In the data rows, 500 means zero.
Here are some numbered points:
594;661;202;397;339;581;454;701;453;440;320;633;452;566;425;686 0
391;593;656;444;658;440;412;534;510;601;542;527;516;500;415;504 1
279;332;999;999;999;372;328;215;435;622;767;334;477;356;410;338 2
355;624;115;364;299;597;359;849;426;608;288;607;425;605;410;717 3
265;617;229;419;390;555;359;621;496;647;349;549;449;609;402;513 4
999;335;643;407;344;442;999;344;679;275;697;441;587;430;838;434 5
319;188;999;999;999;349;394;171;412;560;999;324;525;339;607;284 6
557;570;231;617;331;560;343;442;439;458;348;587;468;510;403;501 7
453;365;586;467;552;444;523;413;526;456;540;440;533;450;524;426 8
274;360;587;484;630;439;373;405;458;604;515;426;462;469;443;428 9
409;522;286;371;365;468;450;559;549;502;390;525;480;533;483;487 10
448;320;999;546;929;348;607;288;512;508;891;358;646;389;632;356 11
399;657;205;409;330;525;370;605;512;524;332;598;453;580;405;555 12
316;279;999;899;999;316;403;188;441;601;999;302;589;334;544;308 13
349;553;486;386;460;434;373;455;576;489;418;481;521;478;470;456 14
192;384;484;564;626;672;390;430;446;655;452;409;489;577;437;414 15
876;745;121;353;275;656;618;751;462;405;332;713;447;574;408;809 16
572;287;779;425;581;401;718;355;531;367;703;405;577;413;684;406 17
513;384;233;409;342;570;477;541;438;423;361;506;447;498;445;584 18
402;271;999;923;999;351;443;194;418;543;999;399;583;367;643;320 19
999;360;673;973;390;461;482;253;428;331;470;457;473;413;475;452 20
975;377;346;421;353;542;830;424;544;324;493;453;511;428;619;472 21
217;411;608;506;653;505;384;405;473;636;534;421;489;498;419;390 22
688;431;565;619;414;483;595;446;463;450;550;475;478;467;557;465 23
345;856;157;348;311;517;351;832;556;689;300;655;445;683;417;651 24
740;326;481;411;387;483;782;438;560;371;564;445;503;443;661;436 25
324;746;184;790;333;590;289;472;439;481;317;646;437;572;368;518 26
820;697;252;379;328;484;581;475;567;365;369;625;532;515;464;552 27
602;641;239;427;342;560;440;676;458;470;364;655;468;571;439;637 28
205;879;094;372;313;694;317;892;446;832;248;566;395;732;364;667 29
430;292;999;596;862;378;603;316;474;439;871;387;672;380;639;355 30
484;585;459;411;496;445;401;465;515;496;450;568;501;481;399;450 31
718;609;182;383;321;613;585;679;475;424;354;639;452;530;405;700 32
308;554;192;392;373;593;372;718;445;613;312;548;431;588;405;616 33
422;909;093;352;275;512;351;908;515;656;297;729;425;657;376;704 34
454;306;878;686;769;416;456;309;452;548;697;394;494;419;504;382 35
531;590;369;491;349;473;471;561;536;534;410;530;449;534;452;463 36
256;358;293;455;445;584;372;473;450;569;364;464;442;533;402;445 37
603;530;101;350;284;678;519;799;444;435;304;614;438;583;404;781 38
999;354;193;322;286;676;912;484;450;325;461;473;493;452;633;721 39
233;316;999;398;970;396;578;369;556;682;873;381;574;416;570;344 40
552;475;517;654;399;427;363;370;455;377;352;444;476;424;396;433 41
327;372;695;394;646;389;449;381;516;462;581;424;565;416;500;396 42
999;456;318;475;329;550;750;413;519;374;453;468;510;468;548;506 43
351;896;078;361;288;675;349;917;477;754;271;670;418;713;375;722 44
663;649;190;546;320;617;397;662;440;468;332;657;453;571;417;655 45
558;534;502;555;409;441;434;391;514;414;451;509;536;503;492;455 46
672;948;089;394;257;591;452;832;509;518;286;783;448;645;403;779 47
273;767;173;396;341;620;330;773;456;722;287;566;421;662;388;634 48
472;425;404;394;407;458;497;452;543;422;429;456;497;460;515;444 49
999;530;239;364;270;642;999;452;537;287;481;488;509;417;638;677 50
295;283;823;880;773;439;364;315;433;556;662;405;475;419;449;375 51
198;275;775;999;831;486;318;278;404;679;577;362;416;422;397;351 52
752;274;999;658;937;314;810;192;533;347;999;320;722;340;781;331 53
356;748;221;396;328;467;342;625;523;559;322;598;472;621;445;556 54
282;321;690;488;683;444;425;401;478;586;606;433;504;439;455;394 55
711;388;563;642;427;553;614;503;455;458;551;472;470;479;577;532 56
324;999;042;343;266;556;332;999;553;805;246;766;394;735;354;758 57
797;370;278;425;337;558;667;430;436;352;416;455;467;456;531;546 58
492;700;187;495;324;522;359;612;449;486;319;658;452;552;404;591 59
472;526;209;383;345;548;419;643;442;451;332;564;454;543;424;614 60
332;360;562;722;606;472;367;391;449;484;459;418;447;449;430;432 61
657;369;439;396;398;494;719;462;582;379;515;444;516;463;652;455 62
574;325;958;684;731;401;537;308;465;483;723;387;544;386;533;381 63
New points follow, each followed by the numbers of its two nearest points above by angle, nearest first.
327;356;645;402;648;433;490;419;506;471;566;413;540;442;527;417 42 55
240;322;999;565;940;404;493;343;511;670;794;375;531;416;511;351 40 35
209;585;230;405;376;611;354;585;459;670;331;473;433;632;396;457 4 33
497;550;242;656;348;564;350;453;433;434;347;579;472;517;433;510 7 26
286;586;283;382;374;491;344;493;511;584;342;475;460;607;435;468 4 54
723;321;781;897;566;453;444;290;422;381;593;446;500;430;541;432 20 63
400;367;562;386;587;462;570;456;560;416;565;443;572;456;599;433 8 42
553;508;436;603;511;545;487;534;458;491;452;547;458;495;412;582 45 7
543;538;283;363;365;519;544;525;570;489;402;498;495;553;525;499 10 60
311;605;636;534;629;427;364;525;531;598;527;498;507;521;436;438 1 22
708;442;302;470;361;549;649;447;513;369;434;468;518;464;576;517 58 43
505;490;418;642;391;556;369;429;461;421;358;506;477;489;421;502 7 41
818;195;999;491;999;218;999;102;679;329;999;226;883;266;999;239 53 17
541;509;153;785;308;708;334;475;399;425;338;690;459;543;410;620 7 26
299;330;263;388;377;580;414;506;444;508;365;473;455;560;450;469 37 18
574;531;205;407;342;591;502;668;463;486;356;562;442;522;435;611 38 0
336;341;504;602;549;489;396;422;457;498;477;439;465;457;453;439 61 9
543;390;238;401;340;545;486;503;433;409;363;509;448;479;431;564 18 60
787;469;591;399;529;433;707;402;633;437;611;450;572;424;617;428 5 25
290;399;389;534;475;553;378;485;454;535;406;451;447;517;416;441 37 15
235;582;276;363;372;521;343;498;513;609;322;464;448;634;426;462 4 54
314;367;239;398;383;571;398;582;466;526;353;481;445;518;415;489 37 33
635;337;514;497;416;448;567;398;506;380;487;456;510;432;518;413 25 62
255;665;204;554;346;592;315;538;472;597;316;534;426;609;381;475 4 12
529;363;192;480;353;668;481;580;426;422;337;546;441;507;405;605 18 38
239;327;770;474;785;436;475;372;474;684;623;377;495;443;504;377 55 40
999;378;532;395;376;480;999;399;717;300;626;440;582;422;787;436 5 25
338;372;605;862;639;458;336;351;425;475;455;416;461;452;439;443 61 52
474;343;668;579;641;474;487;378;466;539;572;419;476;425;464;398 35 6
553;461;428;369;379;447;551;435;584;385;440;456;523;460;573;448 49 62
313;514;460;405;469;452;392;463;561;493;399;474;490;477;426;439 14 37
638;435;200;435;323;594;479;527;436;403;346;566;440;477;406;608 18 32
641;405;251;714;372;620;374;420;413;395;343;554;452;459;391;485 7 41
999;186;677;723;368;462;887;289;433;308;734;398;456;389;772;405 23 56
471;341;669;485;570;428;544;395;498;416;590;427;543;424;549;418 8 17
999;786;216;365;293;552;745;498;599;366;412;723;578;512;481;657 27 16
444;278;930;717;766;414;481;292;441;529;721;380;495;399;531;357 35 63
249;709;188;380;328;532;339;653;497;655;314;548;437;620;392;521 4 48
635;677;248;323;334;479;526;585;613;399;335;587;499;583;510;551 27 0
328;397;668;420;673;438;457;418;512;492;560;421;538;444;492;416 42 55
441;371;368;363;433;479;562;478;551;444;494;464;517;473;586;451 49 62
269;395;271;458;410;625;376;544;449;579;354;474;443;571;426;497 37 33
529;361;559;416;498;453;610;425;559;408;552;441;539;441;570;420 17 8
465;688;616;448;595;456;479;620;496;557;578;592;510;538;496;563 1 57
818;548;203;691;308;636;385;446;429;402;356;697;471;474;397;571 7 45
301;322;474;471;534;486;420;439;467;529;487;454;464;461;460;426 9 22
588;820;233;482;317;482;413;507;538;422;342;692;514;523;395;515 59 47
345;372;481;607;512;503;368;428;450;481;451;449;475;484;435;437 61 9
999;447;277;658;323;592;564;419;472;376;388;546;462;417;402;522 43 58
999;339;917;533;486;413;996;300;684;302;758;403;619;388;815;402 5 17
933;455;512;764;367;476;492;337;446;355;434;522;479;440;459;495 20 23
436;503;263;363;396;515;426;589;489;499;370;534;465;548;435;571 60 10
456;623;155;376;318;589;402;786;456;551;317;618;429;571;395;671 3 60
719;313;573;623;467;461;656;359;487;402;554;421;478;422;577;420 23 56
670;352;436;760;426;526;429;376;431;387;416;458;449;442;445;453 20 41
509;494;513;532;454;456;473;452;538;504;490;481;499;527;496;437 46 41
318;740;244;574;346;469;323;474;470;469;339;606;459;529;392;463 26 54
206;394;203;508;386;750;341;565;404;622;305;459;407;620;373;477 37 4
653;305;999;818;829;387;547;237;453;495;786;369;573;379;548;366 63 35
294;666;369;383;463;473;375;601;569;624;381;519;441;547;395;465 4 54
735;573;223;608;301;531;351;421;428;403;348;649;478;476;407;528 7 45
288;578;263;354;360;502;378;580;540;593;354;517;463;602;425;491 4 10
761;494;410;598;353;506;566;409;501;372;462;552;501;465;547;483 43 21
781;633;293;378;334;473;572;441;586;365;382;546;526;460;497;471 27 43
610;321;784;382;613;428;790;389;624;388;739;408;616;412;744;395 17 53
611;426;325;411;404;512;562;476;516;436;432;480;479;452;483;490 58 18
449;373;453;398;475;509;553;499;517;458;473;444;500;486;527;462 49 62
358;397;714;398;726;495;534;513;514;598;662;467;522;479;509;485 40 55
639;341;756;396;561;394;703;368;588;362;645;405;597;428;667;414 17 53
415;437;449;673;522;489;379;467;443;457;412;476;464;492;438;520 61 41
547;440;330;404;357;558;529;637;481;481;424;530;480;528;523;610 38 18
339;682;119;404;330;647;360;879;431;647;277;606;409;618;382;718 3 44
571;690;294;415;383;494;428;494;526;469;335;602;487;526;398;509 59 12
740;432;287;447;351;556;655;501;506;389;427;493;480;467;538;511 58 39
473;528;472;434;444;450;497;450;555;426;470;494;524;485;508;440 49 14
463;612;280;535;363;516;371;464;487;467;330;562;448;514;410;495 7 59
651;382;647;377;550;434;696;390;587;381;628;432;605;444;669;434 17 5
869;708;216;361;299;527;614;533;545;379;356;673;524;550;450;646 27 16
327;375;406;377;509;472;437;477;510;487;432;446;479;472;467;447 37 49
441;385;310;370;375;559;548;542;535;417;388;458;476;480;533;509 18 49
446;648;229;601;349;540;347;601;470;484;322;611;431;556;396;557 59 26
547;377;444;412;439;488;616;463;546;408;495;459;515;465;591;458 62 25
328;709;261;374;343;459;343;572;554;552;330;555;473;597;423;489 54 12
425;324;381;411;411;465;523;444;453;398;468;456;463;462;546;456 49 18
612;382;541;486;440;445;565;393;545;436;479;442;499;442;499;403 25 5
287;363;258;474;388;613;369;467;442;501;333;462;442;540;414;462 37 18
603;371;354;476;372;473;496;432;479;402;410;477;494;468;482;464 58 49
320;351;467;635;528;467;358;403;437;491;419;429;446;456;416;431 61 9
433;378;379;608;492;583;418;487;430;480;388;487;445;484;410;535 37 7
305;522;316;358;384;465;392;499;569;521;366;497;470;567;437;451 10 4
563;570;441;431;530;472;500;439;529;545;439;529;493;490;436;479 31 27
503;357;465;371;455;454;596;434;555;404;528;438;523;449;611;433 62 25
765;573;471;389;352;535;777;596;615;510;523;485;504;524;650;534 50 21
581;373;223;480;368;657;522;516;432;397;346;524;452;478;430;589 18 38
311;624;400;697;394;466;312;413;480;451;326;459;459;462;399;448 26 41
879;443;845;684;663;492;648;306;428;356;724;533;594;393;579;510 53 63
824;625;285;400;319;481;566;449;569;370;360;531;495;449;452;490 27 43
327;411;271;414;396;593;390;541;452;541;339;472;458;577;441;500 37 33
287;309;507;461;557;463;422;424;453;596;546;431;453;469;484;429 9 22
999;314;785;790;381;449;850;269;488;295;659;418;504;368;655;415 23 56
999;377;603;378;406;449;999;369;685;312;690;437;595;425;814;436 5 25
192;564;216;391;362;617;324;534;435;658;301;459;434;653;404;465 4 33
309;522;467;620;527;511;343;549;447;596;426;467;435;522;404;519 15 37
613;328;451;715;471;543;537;396;456;476;473;439;440;439;497;429 20 23
521;367;745;383;585;402;695;407;547;407;714;441;578;453;698;420 17 53
712;569;818;689;699;417;455;328;447;465;669;574;539;397;464;485 63 19
999;327;619;557;377;470;839;355;553;318;587;438;533;427;670;447 5 25
330;449;582;386;559;422;441;422;547;439;486;424;543;434;501;414 42 8
359;457;457;410;476;443;393;450;514;452;408;455;485;444;437;450 14 37
347;473;249;373;353;522;377;620;458;534;351;511;444;530;429;557 33 60
277;380;327;474;488;553;376;469;458;563;363;453;461;527;417;448 37 15
606;296;793;451;571;406;716;340;507;371;707;401;570;411;686;404 17 53
725;529;435;358;399;500;690;542;582;395;524;560;523;496;601;537 50 21
688;496;571;406;434;432;644;395;592;370;532;488;565;466;608;441 5 25
470;369;341;382;382;459;508;475;531;424;437;487;511;479;533;473 49 18
849;817;149;345;269;586;556;697;493;426;331;748;479;591;423;763 16 32
947;376;455;457;361;460;767;392;562;327;505;448;512;431;605;447 21 43
617;627;327;372;362;486;504;493;570;416;378;582;518;495;447;518 27 32
433;525;249;386;346;537;433;563;493;435;333;518;459;519;426;549 60 10
707;324;875;792;630;416;495;295;458;388;634;430;564;394;518;409 63 35
817;374;711;473;473;477;806;408;593;355;643;447;571;457;717;484 5 25
937;294;808;766;471;459;749;310;472;358;704;431;513;401;674;425 23 56
267;322;319;693;459;644;327;405;390;495;344;442;430;516;412;435 37 15
312;742;225;366;334;466;334;637;551;614;313;560;439;622;407;499 54 12
813;334;666;755;512;493;540;327;445;371;549;430;515;406;511;430 20 23
356;610;123;385;324;628;375;867;445;621;294;609;423;610;401;722 3 33
262;440;400;744;492;485;313;384;414;511;317;412;432;469;404;440 61 37
684;279;999;393;689;358;881;318;615;377;878;370;668;408;805;370 17 53
325;772;281;396;371;488;382;549;619;527;355;587;496;576;412;448 54 12
329;497;557;421;513;423;380;417;518;466;422;431;497;458;426;436 14 9
433;439;373;356;387;470;504;468;585;404;402;458;510;450;525;439 49 10
